128 stands for zero in the data rows.
Here are some points, one per row:
[117 112 118 158 152 117  66 194 114 126 104 178 149 104 165 172 121 112
 134 135 131 132 143 193  89 167  50 139 223 188 142 204 224 168 144 126
 145 133 144 129 166 176 181  56  74 147 118  99 173  96]
[ 80 127 140 141 135 143 143  47 197  84  69 129 111  71 176 126 139 163
 126  31 117  44 159 103 197 149 176 135 165  84 158 121 163 145 195 133
 177 130 135 175 205 134 174 172 139 140  90 159 104 164]
[192  59  83 181 170  84 193 151 214  48 125 156 201  53 147 136  25 127
 149 108  88 161 111 109 118  88 153 166 111 140 111 144 171 117 134 132
  84  98 125  93  62  65 136 170 155 123  91 117 186 108]
[ 95  60 152 153 168  93 129  97  58 158  66 122 114 167  59 110 138 138
 178  89 105 161  54 101 182  94  99 135 128 125 138 118 153 112 124 145
 158 180 169  89  88 119 207 138 153 180 149 159 129 225]
[152 120 126 115  35 113 174 132  81  72 101 117  24 126 140  39 139 142
 123 128  71 102 119 175 185 131  76 110  73 192 128 130 103 165 149  93
 120 111 168 136  85 137 197 110 148  87  71  97  91  93]
[ 97 103 142 113  97  97 126 130 135 162 119 101  60  59 155 119 168  81
 169 156 178 217 220  26 118 139 168 125  98 201 137 112 157 153 194  88
 126 102 110 108 142 146 128 115 145 174  86  80 154 148]
[138  74 141 160  63  68  20 136 209 187  71 103 165 159 134 111 149 135
  93  73 110  93 150 179 153 139  92 176 137 149  96 124  81 149 114 175
  89  97  32 112 120 168  90 110 132 119 118  92 151 182]
[137  38 111 208 160 186 126 169 122 136 161 134 117 187 159 182 150 117
 137 202  87 130 118 101 197 207 135 158 103 101  80 122 120 116 204 174
  29 112 138 146 122 128 162 152 139 179 136 194  89  83]
[174  96 146 131  39 125 150 126 118 175 125  73 129  91 133 172 104 116
 218 118  84 151 201 186 150 109  94 152 176 108 182 101 144 174 112 123
 177 157 164 159 124 103  36 119 141 132 188 211  83  79]
[143 134 119 110 136 182 120 163  73 134 164 153 133 190 131 139 146  93
 138  47 123 156 106 141  84  70 119 128 157 121 102 197  56 127 161  29
 166  41 109 167 148  88  71  74 172 152 100 132  95 195]
[113 106 100  84  83 127  86  61 138 162 164 219  86 104 149 104  94 157
  75 192 117  64 145 144 118  71  88  95 167 130   0 114 157 185 129 117
 148 100 153 101  98 127  91 142 152 203 158 132 148 129]
[113 195 136 139 107 190 147 116 173 146 174 145 139 110 127 149 101 138
 175 139 126 200  59 103 145 139 106 170  88 124 142 148  83 190 129 237
 248 123 112 115 168  83 132 112 160 134 153  25 114 110]
[165 117 179 125 200 155 180 129 180  91 118  68  90 176 183 103 161  84
 149 118 149  79 108 148 126 124 121  78 120 130 147  73 135 143  58 107
  85 114 123 177 124  95  94  91 102 199 215  55 181 138]
[ 83 122 218  70 144  92 137 117 131 117 189 107 183 118 121  96 147 166
 128 145 128 128 119 148 175 170 159  82 249 146 129 147 169  87  96 128
 120 106 107 105  95  92 145  84 196 160  89 101  68  92]
[ 80 130 150 200 128  63 176 116 129 128 187  79 150  71  98  99 150 130
 165 169 137 128 168 135 162  61  67 185 118  92  48 167  75  74 128 102
 144 185 129 157 193  91 169  76  87 125  75 143 156 186]
[139 107 165 225 110 168 139 133 111 134 191 158 198 165 120  80 195 255
 153 179 144  97 123 115  81 115 167  95  94 177 177 143 164 188 144  72
 173 131 136 111 168 128  78 150 103  70 116 145 128 145]
[113  98 115  94 119 144  59 171 184  92 119 139 157 165 103 114 110 160
 210 113 174 116  90  46 103 149  82 108  96  89 106  43  64 107  77  48
 156 130 105 130 153 178 170 125 171 115 171 145 119  35]
[106  92  57 120 110 157 132 135 136 146 171 149 135 147 123 117  72  68
  79 119 238  70  62 127 188  76 162 117  61 195 198 150 154 101 146 155
 115 142 125 154 111 155  87  45 108 125 124 156 134  90]
[ 96 163  30 116 160 150 187 231 143 189 121 112 158 140 154  89  96 106
  78 133 123  92 205 170 106 156 194 144 105 138 160  72 111 136  85  79
 171 158 120  75 132 105 167 115 142 143 152 130  93 157]
[186 212 172 157  80 166  90 162 128 106  80 157 115  84 208 153  88 120
 109 156 101 111  91  90  67 155 104  84  94  90 128 132 124  47 143 135
 105 233 103  77 100 132  76  73 148 183 116 154 109 172]
[160 124 171 116 193  99 111  53 164 106 112 183 147 110  65  92 125  93
  62 181 100 127 166  92 121 152 138 199 142 160 182 164  59  97 129 113
 187 151 103 186 105 189 106 101  79 154 124 136  70 126]
[159  86 171 139 185 176 184 152  69 161 159 119 119  77 128 158 119  83
  95 129 149  69 149  72 152 169  32 127 138  60 119 121 173  99 159 135
 120 102  95  91  97 182 129 172 149   1 126  97 165 149]
[114 125 145  85 117 112 139 112  50  88 127  50 188  92  77 149  75 150
 118  86  95  76 145 162  89  92 124 105  67 142 121 186 114 131 161 150
 116 105  63 115 170 182 144 158  96 206 196 109  99  82]
[194 165  67  66 106  79 145 130 174 162 196 127 102 148  77 197 204 122
 149  44 105  82  90 109 108 165 128 139 126 131 127  79 149  63 163 106
 124 132 197  72 150 105  95 152  44 165 109  92 137 107]
[ 88 159  46  66 175 155  92 172 132 146 128 128  99 140 155  64 101 113
 202 160  94  80  98  78 108  84 127 131 179 138 159 180  94 172 131 149
  45 191 142 139 125 135  87 218  98 100 113 111 109 127]
[ 74 179  82 138  85 114 146 125 134  76 121 115 107 149  79 171 128 167
 132 161  72 151 109 109 127 125 182 182 144  76 112 134 217 152 118  83
 102 107 114 196 103 194 122  48 115  85 187  88 113 195]
[ 70 145 111 141 135 243  96 111 174 116 110  84  68 141  91 109 173 109
  96 137 143 172 108 183 128 156 129 153 124 149 147 170 158  30  66 101
 132 144  99  91 123 108  86 217 114 128 137 164 190  78]
[142 114 106  65 129 174 144  64  75 193 146 138 125 134 209 144 123 168
 107 116  98 205  79 144 132  71 181 167 112  56 175  96  85 141  76 102
  94 130 114  94 148 175 127 110  80 122  67 118 171  95]
[131  92 126  65 129  79 132 135  87 151 141 169 115 176 166  67  93 130
 143  72 174 160 177 139  68 242 156 123  53  56  91 198 167  85 104 179
 152 161 124 182 100  75 126 145  91 111 155 141 158 120]
[132 190 175 140  93 127  87  77 122 144 116 132 145 141  86  85 153  83
 127 156 140 112 132 146  95 102 149 158 152  55 171 134 140 148 194 141
  63  73 118  76 106  33 227 110 106  78 160 109  97  89]
[149 149 122 127 153  53  78 153 111 138 183 126  86  69 114 172 193 182
  75 121 131 158  73 162 113 110 166  93 136 133 193 110  70 141 180 128
 170 169  79 193  92  87 162 144 184  98 204 172 176 113]
[167 172 183  92 132 125  95 213  68 108  50  79 145 143 172 157 149 137
  86 142 178  99 103 101 107 104 211 211 128 151  60 103 137 137  63 138
 151 131 183 142 115 140 114 146 115 123  58 144 146  77]
[ 80  95  94 150 135 117 179 102  80  83  65 172 116  57  95 113 201 128
 126 109 127 120 143 105 111 157 160  86 170 134 107 153  53 121  89 216
 106  68 181  70 171 136  80  55 136  77 166 163 135 125]
[119 147 152 103  68  99 152 117 114 102  90 130 169 196 137 178 131  86
  46 155  59 181 129  61 139  84  85  60 118 162 114 107 166 122 122 126
 147 149  84 163 196  53 134 145 127  74 122 172 150 104]
[114 210 136 141 179  70 151 123 146 153 118  76  95 222 125 117  28 137
 154 155 158 141 104 166 119 165 133  98 147 145 121  89 100 127 180 141
 148  77 168  89 107 165  69 145 117  95 100 174 217 140]
[ 88 152 124 194 171 134 123  99 107  83 129 144 138 154 116 182  95 152
  47  55 191 181 212 118 168 136  77 134 136 116 119 105 110 174 102 116
  56 208 176  92  66 141 109 192 143 136 137  84  77  96]
[187 156  85 153 118 122 166  79 133 146  87 114 153  92 141  98 146 137
 114 163 218 205  87 163 100 134 100 122 153 147 124  92 145 100 147 135
  93  88 131 186 184 166 151 210 154 125 148 136  22 207]
[111 145 187 104 119 106  95 163  99  62 179 225 166 111  86 108 150  48
 177 140  85 136 157 214 182 114 178  81 108 109 150  61 130 121  94 162
 100 104 169 143 157 179 151 188 168 114 116 117 138 170]
[193 122 110 107 172 187  94  94 180 179 115  82  95 156  86 222 111 155
 150 160 145 105 182 129  80 120 122  43  97 150 126 148 115 148  49 175
 149 119 144 154  73  99 182 105 108 109  53 142 117 163]
There is one direction along which these points spread out most. Take the direction at right angles to it along which they spread out most. Then take the direction at right angles to both along which they spread out most. Go by this last direction. How far along it is each point below, from 0 to 99? The average is 50, and the first point in the table lies past the average. One standard deviation of the points above along it is 16.
[ 80 130 150 200 128  63 176 116 129 128 187  79 150  71  98  99 150 130
 165 169 137 128 168 135 162  61  67 185 118  92  48 167  75  74 128 102
 144 185 129 157 193  91 169  76  87 125  75 143 156 186] 52
[186 212 172 157  80 166  90 162 128 106  80 157 115  84 208 153  88 120
 109 156 101 111  91  90  67 155 104  84  94  90 128 132 124  47 143 135
 105 233 103  77 100 132  76  73 148 183 116 154 109 172] 67
[142 114 106  65 129 174 144  64  75 193 146 138 125 134 209 144 123 168
 107 116  98 205  79 144 132  71 181 167 112  56 175  96  85 141  76 102
  94 130 114  94 148 175 127 110  80 122  67 118 171  95] 37
[117 112 118 158 152 117  66 194 114 126 104 178 149 104 165 172 121 112
 134 135 131 132 143 193  89 167  50 139 223 188 142 204 224 168 144 126
 145 133 144 129 166 176 181  56  74 147 118  99 173  96] 99
[187 156  85 153 118 122 166  79 133 146  87 114 153  92 141  98 146 137
 114 163 218 205  87 163 100 134 100 122 153 147 124  92 145 100 147 135
  93  88 131 186 184 166 151 210 154 125 148 136  22 207] 29
[131  92 126  65 129  79 132 135  87 151 141 169 115 176 166  67  93 130
 143  72 174 160 177 139  68 242 156 123  53  56  91 198 167  85 104 179
 152 161 124 182 100  75 126 145  91 111 155 141 158 120] 49
[ 88 152 124 194 171 134 123  99 107  83 129 144 138 154 116 182  95 152
  47  55 191 181 212 118 168 136  77 134 136 116 119 105 110 174 102 116
  56 208 176  92  66 141 109 192 143 136 137  84  77  96] 43
[193 122 110 107 172 187  94  94 180 179 115  82  95 156  86 222 111 155
 150 160 145 105 182 129  80 120 122  43  97 150 126 148 115 148  49 175
 149 119 144 154  73  99 182 105 108 109  53 142 117 163] 56
[ 88 159  46  66 175 155  92 172 132 146 128 128  99 140 155  64 101 113
 202 160  94  80  98  78 108  84 127 131 179 138 159 180  94 172 131 149
  45 191 142 139 125 135  87 218  98 100 113 111 109 127] 47
[138  74 141 160  63  68  20 136 209 187  71 103 165 159 134 111 149 135
  93  73 110  93 150 179 153 139  92 176 137 149  96 124  81 149 114 175
  89  97  32 112 120 168  90 110 132 119 118  92 151 182] 88
